[[ 26   5 -14 -39  42  54]
 [  2  -5  -5  -8  11   2]
 [ 12   5   1   5  -7  23]
 [  2  -1  -7 -21  27   4]
 [ 17   6  -7 -22  25  34]]
=>
[[ 26   5 -14 -39  42  54]
 [ 12   5   1   5  -7  23]
 [ 17   6  -7 -22  25  34]]

[[ 33  35  32 -42 -41  40 -32  70 -12 -12 -15 -25]
 [-41 -28  -7  11  53  -9  48 -44 -25  14  21  23]
 [-37 -44 -37  -8  25 -37 -23 -50  32 -39 -39 -33]]
=>
[[ 33  35  32 -42 -41  40 -32  70 -12 -12 -15 -25]
 [-37 -44 -37  -8  25 -37 -23 -50  32 -39 -39 -33]]

[[-36 -29  37 -11   5]
 [-22  31 -51  55  24]
 [ -4 -35 -33 -30 -11]
 [-26 -34 -20 -43 -67]
 [-36 -49  -3  35  35]
 [-12  16 -34 -19 -40]]
=>
[[-36 -29  37 -11   5]
 [ -4 -35 -33 -30 -11]
 [-36 -49  -3  35  35]]

[[  0 -20  -6  -8   8  -4  11 -13  -8  25   3   7]
 [ 31 -12   1 -50 -18 -10  19 -17 -11  30   3  49]]
=>
[[  0 -20  -6  -8   8  -4  11 -13  -8  25   3   7]]

[[-17  21  17  10 -21  -6  22 -54  16  16 -22  -2 -55 -40 -10]
 [-10 -14  22  20 -26  -8  11 -30  22  11  12 -13 -42  -9 -20]
 [ 24  -8  14 -10 -67  18  18  -8  18  21  25 -31   1   3 -26]]
=>
[[-17  21  17  10 -21  -6  22 -54  16  16 -22  -2 -55 -40 -10]
 [ 24  -8  14 -10 -67  18  18  -8  18  21  25 -31   1   3 -26]]

[[ 29  -2  13   8 -51  -7  31  17 -28]
 [-26 -10  27 -13 -11  -7  12   1  17]
 [-16  17 -11  19  -9   4 -11  37  18]
 [  0   0  -8  12  -6  36   3  -9 -14]
 [ 36 -21  28 -33   2 -22  -3   8  -2]
 [  8   6 -16  -1  12  11   6  12 -14]
 [ 12 -12  15 -20  23   5 -11 -33  -4]
 [ 15   7 -11  -2  10 -28 -20  26  10]
 [ 21  -8  -7  40 -11 -20   0   3 -16]
 [ 30 -20 -21 -19  -5  23  -2 -10  37]]
=>
[[ 29  -2  13   8 -51  -7  31  17 -28]
 [-16  17 -11  19  -9   4 -11  37  18]
 [ 36 -21  28 -33   2 -22  -3   8  -2]
 [ 12 -12  15 -20  23   5 -11 -33  -4]
 [ 21  -8  -7  40 -11 -20   0   3 -16]]

[[-26  32  -9  19]
 [ -4  -2  17  33]
 [ -3   1  29  60]
 [-38   1 -15 -20]
 [ -6  15 -12  -7]
 [-25   1 -18 -30]
 [  3  49 -16  15]
 [-18 -30  13   1]]
=>
[[-26  32  -9  19]
 [ -3   1  29  60]
 [ -6  15 -12  -7]
 [  3  49 -16  15]]

[[ 14  58  -8   7 -16 -17 -22   0  22]
 [ -3 -33  -8  33 -32   6 -21   0   2]
 [ -3  12  -8   7 -25   0  13   0 -53]
 [ -3  21  -8 -10 -25 -29 -21   0  35]
 [-22  12  39  36 -21 -17 -21   0   8]
 [ -3  27  -8  39 -21  30 -21 -20   8]
 [ -3 -16  -8   7 -54 -18 -21   0  -8]
 [ -2  12  -8 -47  12 -17 -12   0  34]
 [-22 -58  -8   7 -25 -17   2   0   8]]
=>
[[ 14  58  -8   7 -16 -17 -22   0  22]
 [ -3  12  -8   7 -25   0  13   0 -53]
 [-22  12  39  36 -21 -17 -21   0   8]
 [ -3 -16  -8   7 -54 -18 -21   0  -8]
 [-22 -58  -8   7 -25 -17   2   0   8]]
